Here are some numbered points:
[-0.46 -0.52 -0.23  0.36 -0.52  0.27 -0.90  0.03  0.39 -0.03 -0.08] 0
[ 1.42  2.99 -1.94  0.33  0.35  0.07 -2.25 -1.08  1.51  1.22 -0.68] 1
[ 0.21  0.54 -0.11  0.31  1.41 -0.16 -1.02  0.43 -0.46  1.10 -0.67] 2
[-1.66 -1.53  0.32  0.47 -1.15 -0.97 -1.05  0.58 -0.79 -0.58 -1.40] 3
[-0.59 -1.64  1.06 -0.23  1.35  0.03 -0.60  0.78 -0.57  0.56 -0.48] 4
[ 1.94  1.87 -1.50  0.61  3.03  0.68 -1.05 -0.81  1.16  2.77  0.19] 5
[ 1.14  1.79 -0.92  0.85  1.09 -0.24 -1.66 -0.27  0.67  1.53 -0.38] 6
[-0.64 -1.56  0.19  0.04 -0.47  0.50  0.94  0.10 -0.52 -0.93  0.56] 7
[-0.83 -0.10  0.03  0.52 -0.90 -1.11 -1.12  0.20 -0.50 -0.32 -1.27] 8
[-1.57 -3.08  1.39 -0.23 -0.64  0.87  1.36  0.28 -0.84 -1.45  1.02] 9
[ 0.39 -0.31 -0.42  0.45  0.83  0.38 -0.58 -0.33  0.09  0.78 -0.07] 10
[-2.81 -4.16  1.23  0.07 -1.55 -0.99 -0.30  1.22 -1.26 -1.79 -1.10] 11
[ 0.86  0.64 -0.49 -0.02  2.87  0.83 -0.56  0.13  0.11  1.92 -0.01] 12
[ 0.78 -1.87 -0.47  0.38  3.19  1.64  0.51 -1.00  0.41  1.83  0.99] 13
[ 0.10 -0.49  1.17 -0.54 -0.59 -0.68  1.70 -0.64 -0.26 -1.16 -0.04] 14
[-3.64 -4.72  3.30 -0.40 -3.48 -1.43  1.91  2.07 -2.91 -3.80 -0.81] 15
[ 0.92  0.90 -0.45  0.17  0.00  0.22  0.97  0.14  0.17  0.24  1.36] 16
[-2.54 -1.99  1.36 -0.03 -2.82 -1.74  0.06  0.81 -1.07 -2.57 -0.89] 17
[-0.57 -2.21  1.50 -0.97 -1.34 -0.77  1.89 -0.06 -0.55 -1.47  0.45] 18
[ 0.70  0.13  0.50 -0.95  0.23  0.70  1.93 -0.52  0.00 -0.67  1.28] 19
[-1.20 -1.87  1.98 -0.46  1.71  0.16  0.36  1.82 -1.73  0.32 -0.48] 20
[ 1.32  1.53 -1.38  0.32  1.47  0.31 -1.21 -0.83  1.00  1.95  0.09] 21
[-2.59 -2.19  1.03  0.24 -2.99 -1.34 -0.34  1.05 -1.48 -2.77 -1.48] 22
[ 0.94  1.19  0.00 -0.03 -0.07 -0.13  1.19 -0.82  0.74  0.05  1.04] 23
[-1.68  0.34  0.47  0.32 -3.01 -1.52 -0.57  1.03 -1.16 -1.64 -1.06] 24
[-0.25  0.15 -0.03  0.26  1.51 -0.58 -0.96  0.58 -0.40  1.04 -1.05] 25
[ 0.78  1.30 -0.33  0.30 -0.49 -0.29  0.67 -0.85  0.39 -0.19  0.37] 26
[ 1.15  2.58 -0.64  0.15 -0.12 -0.05  0.39 -0.48  0.73  0.04  0.73] 27
[ 0.93  2.14 -1.55  0.84  0.80 -0.03 -1.98 -0.46  1.12  1.82 -0.58] 28
[ 2.04  2.09 -1.04  0.08  0.72  0.18  1.05 -1.45  0.76  1.19  1.39] 29
[-0.13  0.07  0.57 -0.44  2.28  0.64 -0.17  1.51 -0.76  1.52 -0.33] 30
[ 1.84  1.87 -1.72  0.47  2.13  0.83 -1.16 -1.23  0.95  2.17  0.47] 31
[ 2.25  6.22 -2.33  0.85 -0.55 -0.62 -1.72 -0.79  1.99  1.76  0.38] 32
[ 0.28 -2.24  0.70 -0.29  3.21  1.59  0.76  0.73 -0.69  1.32  0.38] 33
[ 1.39  3.27 -0.81  0.38 -0.78 -0.41  0.12 -0.24  0.89  0.15  0.55] 34
[ 1.57  0.56 -1.18  0.56  3.29  0.88 -0.44 -1.15  0.66  2.24  0.75] 35
[-0.46 -1.59  1.20 -0.42 -1.49 -0.75  2.03 -0.11 -0.45 -1.55  0.51] 36
[-0.40 -1.12  0.06  0.07 -0.66 -0.07  0.12 -0.27  0.07 -0.62 -0.05] 37
[ 0.07 -1.51  1.23 -0.06  2.80  0.78  0.52  1.03 -0.77  0.73 -0.17] 38
[ 1.82  2.72 -1.63  0.44  1.36 -0.03 -1.83  0.05  0.96  2.28 -0.40] 39
[ 1.70  1.36 -1.14  0.28  1.90  0.79 -1.17 -1.32  1.33  2.36  0.32] 40
[-0.50 -1.59  1.13 -0.36  2.92  1.18  0.25  1.21 -0.66  1.05  0.07] 41
[ 1.24  0.82 -1.06  0.42  1.09  0.56 -0.88 -0.98  1.22  0.95 -0.08] 42
[ 1.45  1.49 -0.88  0.15  2.96  0.68 -1.01  0.45  0.15  2.74 -0.03] 43
[ 2.45  3.73 -2.19  0.31  0.96  1.12  0.26 -1.10  2.03  1.38  1.79] 44
[-1.69 -4.33  1.36 -0.35 -0.34  0.72  1.23  0.35 -0.81 -1.05  0.19] 45
[ 0.55  1.77 -0.11  0.37  2.52  0.55 -0.88  1.02 -0.38  1.93 -0.12] 46
[-1.68 -2.22  2.12 -1.02 -1.90 -0.19  2.00  0.97 -1.50 -2.21 -0.16] 47
[-1.03 -2.66  0.40  0.36  0.02  0.04 -0.31 -0.26 -0.34 -0.35 -0.42] 48
[ 0.94 -2.06 -0.39  0.02  3.43  1.89  0.49 -0.68  0.91  1.23  0.99] 49
[-0.69 -1.51  1.49 -0.60 -1.00 -0.43  1.95 -0.09 -0.54 -1.42  0.10] 50
[-0.42  0.20 -0.10  0.30 -0.68 -0.32  0.39  0.28 -0.07 -1.01  0.86] 51
[-1.95 -0.96  1.06  0.30 -0.66 -1.63 -1.58  1.93 -1.72 -0.50 -2.12] 52
[-0.81 -1.58  0.19 -0.26  0.14  0.27 -0.38  0.04  0.00 -0.20 -0.48] 53
[ 0.78 -0.24  0.58 -0.59 -0.21 -0.58  1.23 -1.18  0.25 -0.64  0.58] 54
[-1.57 -1.89  0.68 -0.41 -1.78 -0.99 -0.43  0.57 -0.90 -1.30 -0.80] 55
[-0.35 -1.74 -0.26 -0.26 -0.50  0.39  0.49 -0.09 -0.01 -0.54  0.30] 56
[-0.39  1.79 -0.54  0.42 -1.85 -1.03 -1.50  0.58  0.24 -0.93 -1.23] 57
[ 0.98  2.87 -1.47  0.36 -0.79 -0.34 -1.19 -0.25  1.36  0.52  0.21] 58
[ 0.42 -1.30  0.00  0.25  1.77  0.89 -0.70 -0.07  0.36  0.95  0.13] 59
[ 1.67  0.84 -1.18 -0.29  1.76  1.38  0.15 -1.64  1.81  0.89  0.79] 60
[ 0.26  0.79 -0.53  0.11 -0.61  0.23 -0.84 -0.31  0.60 -0.01  0.09] 61
[ 1.19  2.65 -1.42 -0.12 -0.40  0.38 -0.95 -0.44  1.18  0.78  0.06] 62
[ 1.37  0.06 -0.98 -0.02  0.69  0.99 -0.11 -1.53  1.35  0.73  0.68] 63
[-0.32  1.48 -0.67  0.37 -1.99 -0.77 -0.87  0.65  0.22 -0.89 -0.13] 64
[-1.29 -3.27  1.17 -0.29  1.88  0.41  0.74  0.48 -1.09  0.59 -0.18] 65
[-1.02 -2.87  0.96 -0.13  0.47  0.94  0.48 -0.11 -0.51  0.20  0.14] 66
[ 0.55  1.42 -0.81  0.10 -0.93  0.07 -0.49  0.27  0.52 -0.62  0.30] 67
[ 0.67  0.23 -0.91  0.58  2.08  0.65 -0.94 -0.20  0.25  1.49  0.13] 68
[-0.53 -2.48  1.03 -0.31  1.99  0.51  0.48  1.19 -1.06  0.69 -0.32] 69
[-1.77 -3.28  1.09 -0.55 -0.94  0.45  1.55  0.86 -0.51 -1.61  0.31] 70
[ 0.13  1.83 -0.07 -0.03 -1.83 -0.72  0.06  0.14 -0.15 -0.67 -0.18] 71
[ 0.04  0.34  0.20  0.00 -0.70  0.09  0.51  0.06 -0.01 -0.53  1.01] 72
[-0.25 -0.18  0.20  0.15  1.78 -0.32 -0.55  1.73 -1.00  0.89 -0.66] 73
[-2.45 -1.23  1.29 -0.13 -2.98 -1.37 -0.01  1.23 -1.33 -2.13 -0.95] 74
[-1.97 -5.30  2.09 -0.01  0.75  0.31  1.37  0.67 -1.64 -0.93 -0.60] 75
[ 0.16 -0.16 -0.46 -0.10 -0.08  0.27 -0.91 -0.45  0.46  0.10 -0.21] 76
[ 2.26  2.34 -1.84  0.83  3.07  1.08 -1.08 -0.91  1.37  2.69  0.30] 77
[ 0.35 -0.35 -0.67 -0.04  0.85  0.44 -0.78 -0.73  0.32  0.41 -0.33] 78
[ 0.05  0.48 -0.16  0.01 -0.57  0.06  1.30 -0.14  0.30 -0.11  0.88] 79
[ 1.36 -0.98 -0.63 -0.07  1.13  1.80  0.81 -1.38  0.98  0.23  1.48] 80
[ 1.26  2.57 -1.41  0.18 -0.15  0.50 -0.53 -1.04  1.46  0.46  0.73] 81
[ 1.95  1.13 -0.24 -0.46  0.21  0.15  1.23 -1.39  1.03  0.43  0.93] 82
[ 0.71  2.93 -0.65 -0.04 -1.20 -0.36 -0.54 -0.05  0.53  0.03 -0.21] 83
[ 1.25  0.62 -0.75  0.29  2.33  0.83 -0.71 -0.10  0.27  1.88  0.22] 84
[-0.92  0.08  0.57  0.04 -2.13 -0.66  0.22  1.31 -1.02 -1.81 -0.80] 85
[ 0.68  1.16 -0.07 -0.07 -0.08 -0.04  1.27 -0.72 -0.03 -0.10  0.35] 86
[-1.45 -2.71  1.22 -0.33 -0.89  0.19  2.27  0.14 -0.82 -1.27  0.76] 87
[ 0.79 -0.29  0.04 -0.04  2.87  0.99 -0.30  0.22  0.26  1.91  0.33] 88
[ 0.18 -1.39  1.24 -0.46  2.63  0.58  0.40  1.42 -1.00  1.18 -0.10] 89
[ 0.64  0.29  0.01 -0.32  0.26  0.48  1.56 -0.55  0.09  0.06  0.99] 90
[-1.03 -1.00  1.04 -0.09 -1.84 -0.30  1.27  0.87 -1.01 -1.58 -0.17] 91
[-1.08  0.34 -0.26  0.17 -1.70 -0.64 -0.81  0.55 -0.56 -1.17 -0.99] 92
[-1.97 -1.95  0.92 -0.03 -2.11 -0.50  0.42  1.24 -1.49 -1.83 -0.40] 93
[ 1.10  3.39 -1.04 -0.05 -0.92 -0.87 -0.01 -0.25  0.34 -0.15  0.05] 94
[-0.86 -1.38  0.57  0.09 -0.40 -0.36 -0.81  0.11 -0.49  0.01 -0.87] 95
[-0.87 -2.36  0.47 -0.34 -0.26  0.23 -0.04 -0.41 -0.03 -0.58 -0.70] 96
[ 2.51  3.00 -2.15  0.52  2.23  0.86 -1.87 -1.20  1.93  2.56 -0.15] 97
[ 0.88  1.32 -0.29  0.15  2.82  0.82 -0.59  0.44  0.14  2.11  0.16] 98
[-1.09 -0.39  0.15 -0.05 -0.74 -0.39 -1.20  0.16 -0.18 -0.49 -0.98] 99
[-0.01 -0.57 -0.28  0.74  1.66  0.06 -0.45  0.05 -0.01  1.15 -0.19] 100
[ 2.02  1.28 -1.11  0.19  2.95  1.47 -0.55 -0.88  1.39  1.88  0.93] 101
[-1.55 -1.03  0.83  0.18 -1.14 -0.76 -0.95  0.69 -0.64 -0.37 -1.18] 102
[ 0.70  1.32  0.37 -0.31 -1.37 -1.11  0.75 -0.99 -0.06 -0.97 -0.31] 103
[-0.15 -2.27  1.49 -0.67 -0.12  0.37  2.55 -0.41 -0.52 -1.34  0.90] 104
[-0.47 -0.71 -0.16 -0.12  0.02  0.15 -0.74 -0.29  0.39 -0.39 -0.12] 105
[-0.37  0.24  0.65 -0.14 -1.58 -0.81  1.00 -0.01 -0.34 -1.17 -0.15] 106
[-1.33 -1.71  1.23 -0.14 -2.49 -0.77  0.34  1.15 -1.04 -1.81 -0.29] 107
[-2.15 -1.80  1.70 -0.35 -2.06 -1.47  1.84  1.23 -1.92 -2.39 -0.36] 108
[ 1.39  2.41 -1.60  0.48  0.20  0.23 -1.46 -0.72  1.61  0.98  0.38] 109
[-1.50 -1.25  0.66 -0.34 -2.18 -1.21 -1.13  0.58 -0.88 -1.47 -1.58] 110
[-0.40  0.12  0.67 -0.28 -1.68 -1.02  1.03  0.32 -0.68 -1.14  0.13] 111
[ 0.48  2.52 -0.75  0.20 -1.74 -0.52 -0.64  0.19  0.58 -0.49 -0.33] 112
[-0.39 -1.26  0.15  0.11 -0.48  0.31 -0.10 -0.26  0.06 -0.55 -0.09] 113
[-0.50 -1.34  0.36  0.31  1.48  0.39 -0.31  0.97 -1.00  0.70 -0.55] 114
[-1.79 -4.08  1.41 -0.50 -1.04  0.54  1.05  0.25 -0.86 -1.73  0.10] 115
[ 1.90  1.68 -1.03  0.25  4.22  1.87 -0.64 -0.25  0.90  3.40  0.65] 116
[-1.47 -3.04  0.77 -0.24 -1.09  0.27  1.28  0.34 -1.14 -1.61  0.35] 117
[ 1.78  0.92 -1.07 -0.02  1.93  1.07 -1.18 -0.95  1.27  1.64  0.21] 118
[-0.56 -1.04  0.35  0.08  1.67  0.14 -0.05  0.89 -0.97  0.85 -0.66] 119
[ 0.63  2.59 -1.09  0.18 -1.38 -0.44 -0.82 -0.30  0.75 -0.01 -0.25] 120
[ 1.00  1.72 -0.74  0.13  0.51  0.18 -1.83 -0.68  1.24  0.57 -0.02] 121
[ 0.90  2.85 -0.11 -0.40 -1.51 -1.40 -0.50 -0.90  0.87 -0.40 -0.45] 122
[-1.26 -3.84  1.16 -0.29  0.08  1.10  1.13 -0.31 -0.20 -0.78  0.42] 123
[ 2.28  3.68 -1.98  0.33  1.09  0.76  0.42 -1.34  1.58  1.28  1.24] 124
[ 0.76  1.61  0.15 -0.80 -0.51 -0.56  0.88 -0.65  0.18 -0.26 -0.10] 125
[-1.10 -1.74  0.27  0.28 -0.16 -0.01 -0.59  0.24 -0.54 -0.21 -0.59] 126
[ 0.81  2.62  0.11 -0.48 -1.23 -1.34  0.11 -1.32  0.37 -0.69 -0.21] 127
[-0.06 -1.23  0.37 -0.14  3.14  1.20  0.60 -0.07 -0.20  1.39  0.19] 128
[-0.54 -1.51  0.10  0.06 -0.15  0.81  0.50 -0.23  0.74 -0.62  0.38] 129
[-1.64 -1.97  0.99 -0.34 -2.55 -0.57  0.72  0.85 -1.28 -2.10 -0.28] 130
[-2.46 -2.76  1.98 -0.18 -2.72 -1.18  1.21  1.59 -1.94 -2.25 -0.21] 131
[-1.38 -1.92  1.66 -0.73 -1.08 -0.90  1.55 -0.06 -1.14 -1.92 -0.20] 132
[-1.09 -2.69  1.29 -0.80 -1.14  0.38  2.26  0.40 -1.30 -1.32  0.90] 133
[ 0.44  2.33 -0.04 -0.56 -0.95 -1.34  0.11 -0.50  0.45 -0.43 -0.16] 134
[ 1.36  1.50 -1.44  0.20  1.37  0.78 -1.30 -0.65  1.45  1.57  0.26] 135
[ 0.84  1.37 -0.11  0.06 -1.20 -0.88  0.50 -0.78  0.38 -0.28  0.07] 136
[ 0.29  1.44 -0.66  0.39 -0.87 -0.08  0.29  0.11 -0.14 -0.09  0.42] 137
[-0.95 -0.08  0.83 -0.37 -2.25 -1.44  0.22  1.30 -0.68 -1.38 -0.40] 138
[-0.43  0.37 -0.18  0.11 -0.94  0.00  0.40  0.52 -0.07 -0.52  0.60] 139
[ 0.68  0.32 -1.08  0.23  0.78  0.88 -0.47 -1.32  1.28  0.69  0.60] 140
[ 1.60  1.73 -0.96 -0.05  0.20  0.70  0.44 -0.37  0.80  0.17  0.88] 141
[-0.42 -0.07  1.18 -0.61 -1.42 -1.06  1.20 -0.17 -0.23 -1.47 -0.07] 142
[ 0.42  0.74 -0.59  0.20 -0.34  0.55 -0.92 -0.68  0.91  0.28 -0.42] 143
[ 2.37  6.17 -2.47  0.53 -0.63 -0.32 -1.59 -0.79  2.06  1.60  0.00] 144
[-0.33 -0.36 -0.09 -0.07 -0.63  0.19 -0.24  0.00  0.24 -0.44 -0.26] 145
[-0.86 -1.28  0.19 -0.30 -1.76 -0.44 -0.75 -0.05  0.01 -0.93 -0.56] 146
[ 0.83  0.31 -0.25 -0.22  0.90  1.27  1.46 -0.65  0.46 -0.05  1.28] 147
[-0.83 -1.35  0.48  0.05 -0.55 -0.14 -0.55 -0.14  0.17 -0.32 -0.35] 148
[ 0.26  2.18 -0.94  0.18  0.75 -0.51 -2.23  0.56  0.04  1.88 -1.19] 149
[ 1.24  1.53 -0.95  0.04 -0.34  0.09 -0.97 -0.14  0.55 -0.06  0.09] 150
[ 1.07  2.45 -1.13  0.17 -0.57  0.03 -0.12 -0.30  0.87  0.36  0.24] 151
[-0.38  0.35 -0.48  0.71  0.20 -0.40 -1.15 -0.04  0.22  0.50 -0.74] 152
[-0.50 -1.35  1.29 -0.42 -0.89 -0.63  1.86 -0.45 -0.69 -1.26  0.17] 153
[ 0.41  0.94 -0.91  0.00 -0.77 -0.83 -1.71 -0.48  0.91  0.42 -0.41] 154
[ 0.56 -0.66 -0.51  0.39  1.96  0.30 -0.50 -0.73  0.47  1.07  0.15] 155
[-2.19 -2.29  1.83 -0.15 -2.08 -0.63  1.71  0.82 -1.87 -2.20  0.21] 156
[-0.45 -0.67 -0.14 -0.16 -0.02 -0.41 -0.97  0.16 -0.49  0.19 -0.90] 157
[ 2.45  0.29 -1.62  0.20  3.59  2.38  0.11 -1.55  1.98  2.69  1.48] 158
[ 0.41 -0.80  0.09 -0.20  2.57  0.81 -0.15  0.37 -0.44  1.65 -0.09] 159
[-0.37  0.31 -0.28  0.18 -0.81 -0.26 -1.41 -0.31  0.58 -0.53 -0.67] 160
[-0.22  0.08  0.26 -0.27 -0.51 -0.33  1.15 -0.30 -0.66 -0.27  0.26] 161
[-0.65 -3.74  1.95 -0.83  0.26  0.84  3.53 -0.67 -0.67 -1.61  1.71] 162
[-2.21 -4.08  1.51 -0.37 -0.83 -0.01  0.37  0.17 -1.12 -1.75 -0.79] 163
[ 0.85  1.35 -0.89  0.48 -0.60  0.28 -1.10 -1.09  1.14  0.43  0.43] 164
[-1.38 -2.26  0.73  0.24  0.38 -0.13 -0.43  0.97 -1.18  0.06 -0.99] 165
[ 1.24  3.44 -0.93  0.14 -1.04 -0.59 -0.28  0.04  0.66  0.20  0.19] 166
[ 1.51  0.95 -0.87  0.60  2.93  0.68 -0.23 -0.13  0.46  2.54  0.68] 167
Which two points above are nearest to each new point? Their numbers follow each, nearest first.
[ 0.40 -0.64  0.08  0.32  2.56  0.68  0.28  0.46 -0.38  1.27  0.03] ~ 159 88
[-1.41 -0.91  0.17  0.01 -1.85 -0.27  0.21  0.18 -0.57 -0.93 -0.50] ~ 146 55
[ 1.33 -0.39 -0.49  0.05  2.89  1.44 -0.13 -0.66  0.31  2.13  0.52] ~ 88 84
[-0.01 -1.90  0.07 -0.17  0.82  0.88  0.46 -0.82  0.49 -0.24  0.59] ~ 129 56
[-0.81 -0.80  0.24 -0.07 -1.83 -0.74 -0.58 -0.04 -0.34 -1.43 -0.34] ~ 146 92
[ 1.15  0.62 -0.95  0.09  1.25  0.45 -1.00 -1.15  1.37  0.90 -0.07] ~ 42 140
[-0.16 -0.19  0.45  0.10  2.16  0.76 -0.14  1.03 -0.51  1.46 -0.04] ~ 30 159
[ 0.41  1.15 -0.67 -0.10 -0.41  0.05 -0.19 -0.66  0.81  0.10  0.22] ~ 61 143
[-1.06 -1.84  0.58 -0.13  0.87 -0.15 -0.43  0.73 -0.76  0.85 -0.62] ~ 4 114
[-0.59 -2.31  0.41  0.01 -0.31  0.86  1.26  0.01 -0.35 -0.83  0.65] ~ 7 56
[ 0.94  0.00 -0.15 -0.01  3.00  0.85  0.53  0.67 -0.07  1.80  0.28] ~ 88 159
[ 0.97  1.43 -0.18 -0.05  3.28  1.11 -0.51  0.60 -0.23  1.87  0.22] ~ 98 12
[ 0.28  1.45 -0.54  0.10 -0.59  0.34 -0.96 -0.18  0.72  0.01  0.10] ~ 61 67
[ 0.69  1.41 -0.43  0.26 -0.87  0.19  0.41 -0.04  0.30 -0.14  0.37] ~ 137 26
[-0.53 -2.45  0.43 -0.09  1.34  0.67 -0.13 -0.39 -0.25  0.66 -0.08] ~ 66 4
[-1.24 -0.98  1.00  0.10 -1.77 -1.11  0.99  0.96 -0.85 -1.40 -0.09] ~ 91 107
[-1.56 -1.38  0.77  0.34 -1.76 -0.89 -0.38  0.05 -0.65 -1.58 -0.39] ~ 55 146
[ 0.24 -0.74 -0.19  0.21 -0.24  0.79  0.43 -0.45  0.59 -0.84  0.67] ~ 129 113
[-2.02 -3.80  1.49 -0.33 -1.45  0.19  0.84  0.75 -1.17 -2.10  0.14] ~ 115 163
[-0.04 -0.35  1.33 -0.71 -0.77 -0.73  1.56 -0.43 -0.59 -1.18  0.14] ~ 14 142
[ 2.50  1.10 -1.64  0.31  3.69  2.10 -0.30 -2.30  1.96  2.28  1.44] ~ 158 101
[-1.64  0.17  0.15  0.41 -2.89 -1.59 -0.65  1.16 -0.83 -1.41 -1.00] ~ 24 138
[-1.58  0.95  0.37  0.45 -2.97 -1.68 -1.31  0.90 -0.27 -1.36 -1.59] ~ 24 92
[ 1.47  2.95 -1.20  0.01  2.57  0.50 -1.11  0.90  0.30  2.48 -0.23] ~ 43 39
[ 2.43  2.44 -2.02  0.59  2.02  0.78 -1.57 -1.65  2.18  2.43  0.31] ~ 97 31
[-0.60  0.09 -0.22 -0.13 -1.48 -0.17 -0.64  0.33 -0.34 -0.95 -0.72] ~ 92 99
[ 0.24  0.90  0.45 -0.42 -1.16 -1.37  0.48 -0.53 -0.16 -1.13 -0.61] ~ 103 106
[-1.36 -2.71  0.90  0.02  0.00 -0.14  0.25  0.78 -0.98 -0.51 -0.75] ~ 165 48
[-0.38 -0.31  0.20 -0.04 -1.07 -0.19 -0.36  0.02  0.58 -0.50 -0.35] ~ 145 0
[-3.42 -4.72  2.31 -0.28 -2.11 -1.38  0.02  1.06 -2.10 -3.04 -1.59] ~ 11 15
[ 2.29  2.61 -0.79  0.00  4.45  1.63 -0.61  0.14  0.82  2.91  1.05] ~ 116 77
[-2.02 -3.12  1.26  0.14 -0.28 -0.18  0.17  0.70 -1.10 -0.40 -0.67] ~ 165 163
[ 1.44  1.90 -1.47  0.48  0.55  0.68 -1.31 -0.98  1.61  0.88  0.59] ~ 109 135
[ 0.41  0.40 -1.08  0.72  1.97  0.11 -1.15  0.07  0.04  1.75 -0.42] ~ 68 84
[-0.64 -0.43 -0.06  0.30  0.41 -0.66 -0.72  0.35 -0.45  0.42 -1.00] ~ 157 152
[-1.45  1.55  0.68  0.09 -2.76 -2.51 -0.60  0.98 -1.22 -1.82 -1.30] ~ 24 138
[ 1.01  0.95 -0.73  0.30  0.83  0.74 -1.54 -0.83  0.99  0.98 -0.31] ~ 42 121
[-1.52 -3.28  1.43 -0.03  1.40  0.46  0.57  0.75 -1.10  0.07 -0.15] ~ 65 69
[-2.37 -4.15  1.45  0.37 -0.85 -0.22  0.56  0.44 -1.05 -1.70 -0.46] ~ 163 115
[-3.38 -3.91  3.52 -0.83 -2.76 -1.58  1.92  1.28 -2.65 -3.60 -0.81] ~ 15 131
[-4.44 -5.40  2.61 -0.31 -3.36 -1.39  0.13  1.59 -2.59 -2.80 -1.87] ~ 15 11
[-0.50 -3.36  1.74 -0.88  0.04  0.82  3.05 -0.38 -1.01 -1.64  1.22] ~ 162 104
[ 2.22  2.23 -0.99 -0.15  4.37  1.91 -0.16 -0.23  0.71  2.91  1.18] ~ 116 101
[-0.32 -0.24  0.49  0.03  1.91  0.10 -0.25  1.40 -1.04  1.10 -0.65] ~ 73 119
[-0.94 -2.19  1.02  0.09  0.48 -0.35 -0.82  0.61 -1.17 -0.13 -1.02] ~ 165 126
[ 2.93  3.77 -2.44  0.54  1.19  0.84 -1.99 -1.51  2.06  1.93  1.02] ~ 97 44
[-0.76  0.68 -0.06  0.02 -1.70 -0.72 -0.05  0.36 -0.22 -1.16 -0.47] ~ 92 106
[-1.43  0.96  0.51  0.03 -3.35 -2.37 -0.25  1.29 -0.85 -1.51 -1.28] ~ 24 138
[ 0.71  0.14  0.42 -0.79  0.01 -0.24  1.42 -0.71  0.53 -0.86  0.84] ~ 54 19
[-1.51 -1.97  1.62 -0.49 -1.75 -0.81  2.07  0.17 -1.18 -1.61 -0.07] ~ 132 18
[ 0.49  0.76 -0.76  0.24 -1.20 -0.23 -0.49 -0.08  0.51 -0.73  0.08] ~ 67 61
[-2.47 -1.34  0.87  0.79 -0.75 -1.82 -1.32  2.45 -1.20 -0.52 -2.36] ~ 52 3
[ 0.24 -1.31 -0.37  0.35  1.36  1.00 -0.24  0.38  0.02  1.04  0.32] ~ 59 100
[-1.22 -0.76  1.01 -0.33 -2.12 -0.63  1.19  0.79 -1.15 -1.13  0.01] ~ 91 111
[-1.57  0.72 -0.02  0.15 -2.84 -1.76 -1.14  0.93 -0.49 -1.61 -1.64] ~ 24 92
[ 0.07 -1.47  0.27 -0.14  2.02  0.77 -0.13  0.15 -0.18  0.76  0.08] ~ 59 159
[ 0.17  0.32 -0.03 -0.51  0.12  0.44  1.33 -0.44 -0.12 -0.57  1.05] ~ 90 19
[-0.91 -2.48  0.68 -0.36 -0.52  0.27 -0.14 -0.36 -0.23 -0.78 -0.03] ~ 96 48
[ 0.24  0.81 -0.56  0.31 -0.87 -0.30 -0.58 -0.49  0.69 -0.21 -0.08] ~ 61 143
[ 0.03 -2.15  0.57 -0.05  3.14  1.29  0.67  0.56 -0.53  1.44  0.63] ~ 33 128
[ 3.93  3.32 -2.36 -0.17  2.67  2.27  0.66 -2.05  2.51  2.41  2.93] ~ 44 124
[ 1.19 -0.36 -0.13  0.08  3.23  0.98  0.28  0.38  0.22  2.00  0.37] ~ 88 12
[ 1.22  1.31 -0.25  0.19  2.83  0.40 -0.61  0.54  0.10  2.25  0.03] ~ 98 43
[-0.97 -3.26  0.71 -0.33  0.08  0.96  1.01 -0.43 -0.36 -0.92  0.49] ~ 123 66
[ 0.45  1.27 -0.23 -0.07 -0.84 -0.25  0.52  0.28 -0.39 -0.32  0.27] ~ 137 139
[-1.81 -3.75  1.39 -0.48 -1.33 -0.26  0.33  0.59 -1.20 -2.09 -0.91] ~ 163 115
[ 1.46  2.42 -0.76 -0.18  0.03 -0.06  0.69 -0.99  0.74  0.46  0.90] ~ 27 141
[-0.67 -1.30  0.07  0.09 -0.93 -0.23  0.14  0.02 -0.30 -1.03 -0.13] ~ 37 113
[ 0.40 -1.28  0.18  0.06  3.63  1.38  0.65  0.01 -0.24  1.97  0.52] ~ 128 33
[ 1.82  1.33 -0.23 -0.39  0.59  0.34  1.51 -1.57  1.04  0.32  1.19] ~ 82 23
[ 2.17  0.82 -1.50  0.27  3.29  1.73 -0.48 -1.07  1.58  2.34  1.09] ~ 101 158
[-1.85 -0.63  1.23 -0.01 -2.89 -1.53  0.84  1.27 -1.62 -2.00 -0.83] ~ 74 107
[-0.17 -0.96  0.84 -0.28 -0.36  0.34  1.48  0.11 -0.32 -0.78  0.80] ~ 7 161
[ 1.53  1.91 -1.10  0.24 -0.10  0.44  0.33 -0.41  0.81  0.36  0.78] ~ 141 27
[ 0.47  0.03  0.41 -0.45  0.36  0.53  1.73 -1.09  0.07 -0.10  0.84] ~ 90 19
[ 1.07  1.63 -0.84 -0.11 -0.09  0.49  0.68 -1.00  0.63  0.32  1.24] ~ 141 23
[-1.61  0.67  0.59 -0.22 -3.39 -2.58 -0.25  1.38 -1.33 -1.67 -1.48] ~ 24 138
[ 1.97  1.50 -0.63 -0.31  4.26  1.55  0.10  0.16  0.61  2.74  0.67] ~ 116 167
[-1.81 -0.10  0.66  0.00 -3.44 -1.56 -0.43  0.95 -0.93 -2.14 -1.43] ~ 24 74
[-2.48 -3.85  1.98  0.08 -0.72 -1.04 -0.37  1.62 -1.66 -1.12 -1.41] ~ 11 163
[-1.38 -2.20  1.41 -0.49  1.84  0.29  0.41  1.67 -1.63  0.40 -0.50] ~ 20 69
[-0.68 -1.61  0.32 -0.01 -0.42  0.70  0.63 -0.27 -0.08 -0.92  0.68] ~ 7 56
